[[  -9  -20   36   33   25   20   27]
 [  16   28  -56  -57  -39  -25  -45]
 [   5    8  -17  -19  -14  -10  -14]
 [   6   11  -22  -22  -15  -10  -17]
 [   2    3   -5   -6   -4   -1   -4]
 [ -21  -49   86   78   58   50   66]
 [ -14  -33   58   52   38   33   44]
 [  30   51 -109 -110  -77  -51  -87]
 [ -26  -59  105   96   72   61   80]]
->
[[ -26  -59  105   96   72   61   80]
 [ -21  -49   86   78   58   50   66]
 [ -14  -33   58   52   38   33   44]
 [  -9  -20   36   33   25   20   27]
 [   2    3   -5   -6   -4   -1   -4]
 [   5    8  -17  -19  -14  -10  -14]
 [   6   11  -22  -22  -15  -10  -17]
 [  16   28  -56  -57  -39  -25  -45]
 [  30   51 -109 -110  -77  -51  -87]]

[[   6    8    3   -3   -6    9]
 [ -55   40  -70  -30    7  -15]
 [ -28 -107 -111   -8   56  -45]
 [   6  -23    7    9   10   -1]
 [  34   19   16    2  -15   12]
 [ -15  -50  -48   39  -15   42]
 [ -49   55    3  -39  -58   65]
 [   3    3  -29   17   -9   15]]
->
[[ -28 -107 -111   -8   56  -45]
 [ -15  -50  -48   39  -15   42]
 [   6  -23    7    9   10   -1]
 [   3    3  -29   17   -9   15]
 [   6    8    3   -3   -6    9]
 [  34   19   16    2  -15   12]
 [ -55   40  -70  -30    7  -15]
 [ -49   55    3  -39  -58   65]]

[[ 31   2]
 [-23  18]
 [-84  72]
 [ 25  21]]
->
[[ 31   2]
 [-23  18]
 [ 25  21]
 [-84  72]]

[[ -1   6   6  44 -42  -3  -3   0  43]
 [ -5   1   2  85 -92   3 -26  -2  63]]
->
[[ -5   1   2  85 -92   3 -26  -2  63]
 [ -1   6   6  44 -42  -3  -3   0  43]]

[[ -34  -33    6   89  -62  -45  -19  -51   30    2   44]
 [  61   63   -1  -10   99   63   33   71    0    6 -112]
 [  59   59    2  -39   93   63   26   64  -11    1 -114]
 [  43   40   -1  -32   79   43   15   53   -8   -2  -76]]
->
[[ -34  -33    6   89  -62  -45  -19  -51   30    2   44]
 [  43   40   -1  -32   79   43   15   53   -8   -2  -76]
 [  59   59    2  -39   93   63   26   64  -11    1 -114]
 [  61   63   -1  -10   99   63   33   71    0    6 -112]]

[[-33 -14   5  61 -40 -26]
 [-41 -18  16  78 -50 -34]
 [ 49  22  -7 -46  58  42]
 [ 15   7  -2  -4  18  12]
 [-59 -26  16  99 -71 -49]]
->
[[-59 -26  16  99 -71 -49]
 [-41 -18  16  78 -50 -34]
 [-33 -14   5  61 -40 -26]
 [ 15   7  -2  -4  18  12]
 [ 49  22  -7 -46  58  42]]

[[-21  54  80]
 [ 13 115  16]
 [-26  70 110]]
->
[[-21  54  80]
 [-26  70 110]
 [ 13 115  16]]
---
[[ -9   6   4 -24 -25 -21 -17]
 [-28  12  10 -53 -56 -44 -32]
 [ 75 -24 -81  94  80  68  71]
 [ 67 -23 -68  93  82  69  72]
 [ 46 -13 -46  66  59  47  48]]
->
[[ 75 -24 -81  94  80  68  71]
 [ 67 -23 -68  93  82  69  72]
 [ 46 -13 -46  66  59  47  48]
 [ -9   6   4 -24 -25 -21 -17]
 [-28  12  10 -53 -56 -44 -32]]

[[ 12  10  84  48  18 -75  30  -9]
 [  7 -68 -64 -27  20   9  55  41]
 [ 48 -65  27  50 -36 -64   5 -77]
 [ 50   2  41 -13 -63 -13 -73  79]
 [ 78 -82  62 -77  13   6 -52   1]
 [ 10  50  46 -77  41 -43  56 -57]
 [ 25  76  38  66  62  64  27  20]
 [ 37  57   4  62 -60  39  61  20]
 [ 82 -44 -84  34 -49 -22 -46 -15]
 [ 13 -35  23  83 -18 -36  11 -61]]
->
[[ 82 -44 -84  34 -49 -22 -46 -15]
 [ 78 -82  62 -77  13   6 -52   1]
 [ 50   2  41 -13 -63 -13 -73  79]
 [ 48 -65  27  50 -36 -64   5 -77]
 [ 37  57   4  62 -60  39  61  20]
 [ 25  76  38  66  62  64  27  20]
 [ 13 -35  23  83 -18 -36  11 -61]
 [ 12  10  84  48  18 -75  30  -9]
 [ 10  50  46 -77  41 -43  56 -57]
 [  7 -68 -64 -27  20   9  55  41]]

[[  16   22    6]
 [  17   24    5]
 [   1    2    0]
 [-102  -51  -14]
 [  38   19    5]
 [  18   23    2]
 [  11    0    2]
 [  20   23    1]
 [  -5  -17  -10]]
->
[[  38   19    5]
 [  20   23    1]
 [  18   23    2]
 [  17   24    5]
 [  16   22    6]
 [  11    0    2]
 [   1    2    0]
 [  -5  -17  -10]
 [-102  -51  -14]]

[[-13  -7 -18  32  20 -42   3  27  20  16  -6]
 [-30   6  -8  25  39 -30   3  36  17   7  13]
 [-20 -12  -6  55   8 -45   7  35  37  45  -2]
 [-46 -37 -32  52  43  -5 -20  52 -21  14  55]
 [-25  51  -6  29 105 -63  30  48  13  -5  -4]
 [-36  -4 -35  24  59 -30  -2  41  -3 -10  13]
 [  5 -20 -54  44  -9 -46   0  33  23   7   4]
 [  1  82  -2   5  90 -49  88  84  48  34  39]]
->
[[  5 -20 -54  44  -9 -46   0  33  23   7   4]
 [  1  82  -2   5  90 -49  88  84  48  34  39]
 [-13  -7 -18  32  20 -42   3  27  20  16  -6]
 [-20 -12  -6  55   8 -45   7  35  37  45  -2]
 [-25  51  -6  29 105 -63  30  48  13  -5  -4]
 [-30   6  -8  25  39 -30   3  36  17   7  13]
 [-36  -4 -35  24  59 -30  -2  41  -3 -10  13]
 [-46 -37 -32  52  43  -5 -20  52 -21  14  55]]

[[-34 -70  22  16  28  40]
 [ 58  83 -83 -81 -82 -94]
 [ 24  30 -42 -42 -42 -26]]
->
[[ 58  83 -83 -81 -82 -94]
 [ 24  30 -42 -42 -42 -26]
 [-34 -70  22  16  28  40]]

[[ -4 -19  78 -42 -41  -7  16 -62 -44 -25 -46]
 [ -3  33 -69  64  61  -3 -15  88  66  41  69]]
->
[[ -3  33 -69  64  61  -3 -15  88  66  41  69]
 [ -4 -19  78 -42 -41  -7  16 -62 -44 -25 -46]]
